In the rows, 128 means zero.
Rotation paths and how fast each direction turns (degrees per step):
Each turn is a multiple of 5 degrees from 10 to 175, or 0.
Each row of a path follows its step; steps can be skipped.
Path 1:
step 0: [136 125 116 129 132 133 132 130 136 133 124 129 127 133 128 126 123 127
 130 125 129 132 123 138 132 132 126 128 140 129 133]
step 2: [130 124 127 119 130 128 129 124 125 123 133 130 130 131 136 136 132 136
 131 125 122 129 119 129 131 138 139 128 127 125 130]
step 3: [125 121 125 128 126 127 119 133 132 121 126 122 136 128 139 140 132 128
 125 119 130 129 130 128 125 132 130 123 131 123 128]
step 4: [127 123 114 135 136 128 123 130 127 131 126 136 132 128 130 128 139 124
 129 122 131 130 126 127 123 135 123 127 132 122 127]
step 5: [134 131 121 133 132 118 131 133 131 125 127 137 133 126 132 132 130 119
 124 130 123 135 128 120 135 131 123 136 126 128 132]
step 6: [135 127 122 123 133 128 130 128 129 126 134 121 129 126 127 129 136 128
 126 133 122 121 126 117 138 139 127 132 127 130 132]
step 7: [123 126 126 127 122 132 131 124 134 123 131 120 126 132 132 134 132 120
 121 122 118 125 133 123 131 135 123 122 125 131 123]
step 8: [126 129 111 135 127 131 129 125 127 130 125 125 118 127 124 135 132 125
 123 124 119 126 124 134 127 127 129 120 132 125 127]
step 9: [135 130 122 137 131 124 130 139 130 122 122 129 124 132 120 139 127 123
 131 130 125 132 126 128 125 128 128 122 122 135 129]
Directions:
[129 127 131 131 123 131 128 125 125 131 124 129 130 127 127 127 126 129
 129 130 130 126 128 126 129 128 128 128 126 127 129] | 0
[126 128 128 129 131 128 123 127 127 125 128 130 132 130 129 130 126 129
 130 128 130 128 127 127 127 128 129 132 128 124 126] | 40
Path 2:
step 0: [129 123 128 123 129 132 130 129 127 119 129 127 131 120 127 118 123 131
 133 131 134 118 129 133 123 121 122 134 141 120 127]
step 1: [132 121 139 122 135 129 133 120 123 122 129 138 129 130 129 122 117 127
 124 129 123 123 133 129 129 133 127 130 133 118 121]
step 2: [127 125 129 134 140 131 134 121 127 121 129 130 121 123 129 120 123 128
 126 125 127 132 137 119 116 126 122 123 127 124 123]
step 3: [127 124 130 123 137 137 124 135 139 127 127 131 129 124 141 122 125 125
 131 125 126 132 130 125 123 123 120 122 131 124 119]
step 4: [133 120 133 125 125 140 121 130 134 127 128 132 123 132 132 127 119 126
 119 131 125 136 122 123 117 126 130 134 131 123 123]
step 5: [130 120 123 124 127 141 131 124 130 120 127 124 128 122 130 121 125 132
 131 135 125 136 130 127 122 119 130 136 131 122 138]
step 7: [126 129 132 128 131 130 131 122 129 115 137 130 118 129 128 128 115 130
 134 132 124 125 129 123 119 133 136 125 133 125 124]
step 8: [130 125 122 120 136 131 126 127 129 127 132 126 126 121 134 119 123 136
 138 130 120 122 134 119 122 127 128 127 123 126 118]
step 9: [129 124 136 121 130 132 127 139 126 126 135 133 128 121 128 123 123 132
 125 129 132 131 124 121 122 125 126 134 124 126 112]
Directions:
[127 127 130 127 130 126 130 125 127 126 130 126 127 130 126 131 130 127
 131 126 125 125 130 127 128 128 126 128 127 126 125] | 60
[130 128 125 125 130 129 128 128 129 128 125 129 131 128 132 128 128 127
 132 130 125 127 130 130 133 128 127 127 128 129 128] | 145
[127 130 126 130 128 128 129 131 128 129 132 131 126 130 130 125 129 129
 127 126 125 128 130 126 127 130 127 123 127 129 125] | 65
Path 3:
step 0: [125 125 134 138 125 124 127 129 133 133 130 127 133 124 126 131 133 130
 112 127 131 118 130 130 126 131 121 130 125 128 133]
step 1: [129 115 131 123 122 123 131 129 128 125 119 135 128 131 122 132 128 120
 133 125 129 126 129 129 125 137 127 130 129 121 135]
step 2: [123 131 136 125 128 126 130 126 128 137 127 127 143 125 131 133 129 135
 129 118 131 128 128 125 118 129 123 131 124 127 132]
step 4: [128 136 136 137 127 125 132 137 126 125 128 133 130 125 132 128 131 138
 124 125 127 127 134 128 130 134 121 133 121 124 136]
step 5: [131 130 136 128 131 120 132 128 133 124 119 126 128 132 123 131 132 115
 129 127 119 120 131 132 123 134 130 129 128 133 133]
step 6: [119 133 139 133 126 127 129 132 126 133 133 135 133 122 125 137 125 122
 131 125 130 137 132 129 124 131 126 126 127 123 133]
step 7: [125 128 140 124 125 126 125 125 138 130 125 120 123 134 132 126 136 130
 132 125 123 130 126 129 123 138 125 122 135 129 129]
step 8: [128 135 140 134 116 125 133 126 127 129 132 136 124 128 135 131 126 129
 124 135 131 125 128 121 124 131 129 130 123 122 130]
step 9: [125 120 132 131 127 125 137 130 131 127 123 122 125 133 122 132 135 128
 118 131 123 123 128 130 122 133 120 119 126 130 134]
Directions:
[129 127 130 124 130 127 128 129 129 127 125 125 125 130 127 131 132 127
 127 127 128 127 125 129 130 125 127 127 130 128 127] | 170
[127 128 129 128 129 128 127 128 128 126 129 127 132 130 127 128 129 132
 129 128 129 128 131 127 130 127 125 122 126 130 130] | 155
Path 4:
step 0: [118 123 131 132 116 123 128 120 133 128 126 128 130 124 138 128 125 124
 131 125 125 133 141 125 132 123 129 124 131 130 125]
step 1: [127 128 117 134 129 121 127 126 131 136 127 117 125 125 123 135 133 125
 130 116 132 131 123 130 137 126 131 124 126 130 126]
step 2: [126 125 124 136 132 134 123 121 123 135 128 137 134 130 134 128 137 128
 114 124 129 122 125 130 130 129 131 122 131 125 126]
step 3: [123 135 129 127 127 118 117 132 130 134 132 125 136 126 137 120 125 135
 129 132 132 129 127 127 131 138 134 124 129 131 129]
step 4: [124 130 132 125 130 128 128 124 125 129 124 119 137 125 124 128 131 128
 125 123 138 128 140 127 126 127 122 120 121 128 139]
step 6: [129 119 127 133 133 128 124 129 132 131 130 127 132 131 125 131 116 134
 122 125 120 124 132 131 127 141 119 123 129 131 123]
step 7: [133 125 132 130 140 127 133 126 127 128 130 126 127 130 136 122 128 125
 139 125 132 124 141 125 136 135 133 126 129 130 124]
step 8: [125 127 130 138 127 124 128 122 128 136 124 130 129 118 132 133 125 134
 133 125 133 128 134 123 130 117 119 135 128 135 123]
step 9: [129 122 118 131 113 122 131 123 125 135 135 124 127 131 129 130 130 126
 126 124 126 126 132 129 133 127 129 119 125 124 119]
Directions:
[125 132 127 128 130 129 125 130 130 131 130 130 130 128 126 129 128 127
 127 129 129 129 128 129 126 126 131 125 128 124 131] | 40
[129 129 128 131 130 131 132 125 128 127 129 129 131 131 127 124 133 127
 130 128 128 129 129 129 128 128 128 129 126 127 129] | 135
[125 131 133 126 130 128 127 128 131 124 127 129 128 128 129 124 128 130
 129 127 129 126 129 131 128 129 129 126 129 129 124] | 95
Path 5:
step 0: [133 126 124 124 135 125 128 128 134 126 128 130 127 130 131 141 128 129
 129 123 127 138 144 126 130 134 125 121 119 126 126]
step 1: [130 137 118 132 135 131 121 128 131 128 128 127 133 128 125 124 130 134
 130 114 131 135 137 134 125 124 123 129 134 124 123]
step 2: [123 119 122 123 126 131 126 130 125 124 125 134 132 120 126 127 127 127
 136 114 123 133 134 122 129 126 133 128 123 117 126]
step 3: [121 126 134 126 128 130 130 128 128 121 127 122 128 134 126 127 126 134
 127 117 132 129 136 124 131 137 122 139 131 118 119]
step 5: [126 128 143 128 127 127 128 138 122 131 122 125 135 126 135 122 127 128
 133 121 130 130 134 122 122 126 129 130 127 134 117]
step 6: [121 121 132 119 135 123 130 129 137 133 120 128 127 130 126 123 125 126
 117 126 127 126 137 124 128 129 127 121 121 132 118]
step 7: [122 130 133 140 136 135 126 132 134 133 126 123 128 134 132 128 135 130
 126 117 131 137 129 129 126 130 128 117 124 134 126]
step 8: [124 120 123 128 137 130 129 133 127 124 130 125 136 120 127 129 131 121
 119 117 126 128 133 134 124 124 139 125 130 133 123]
step 9: [123 129 135 131 137 130 133 127 133 119 126 125 128 128 123 127 132 130
 134 120 125 121 136 127 125 138 135 118 132 120 128]
Directions:
[131 127 130 129 130 127 125 127 124 129 128 127 127 129 130 127 128 128
 125 126 129 129 128 128 130 129 126 131 135 130 128] | 160
[130 128 125 129 127 129 130 127 127 127 129 132 126 126 125 130 125 128
 131 125 128 127 130 126 126 128 123 130 129 128 130] | 35
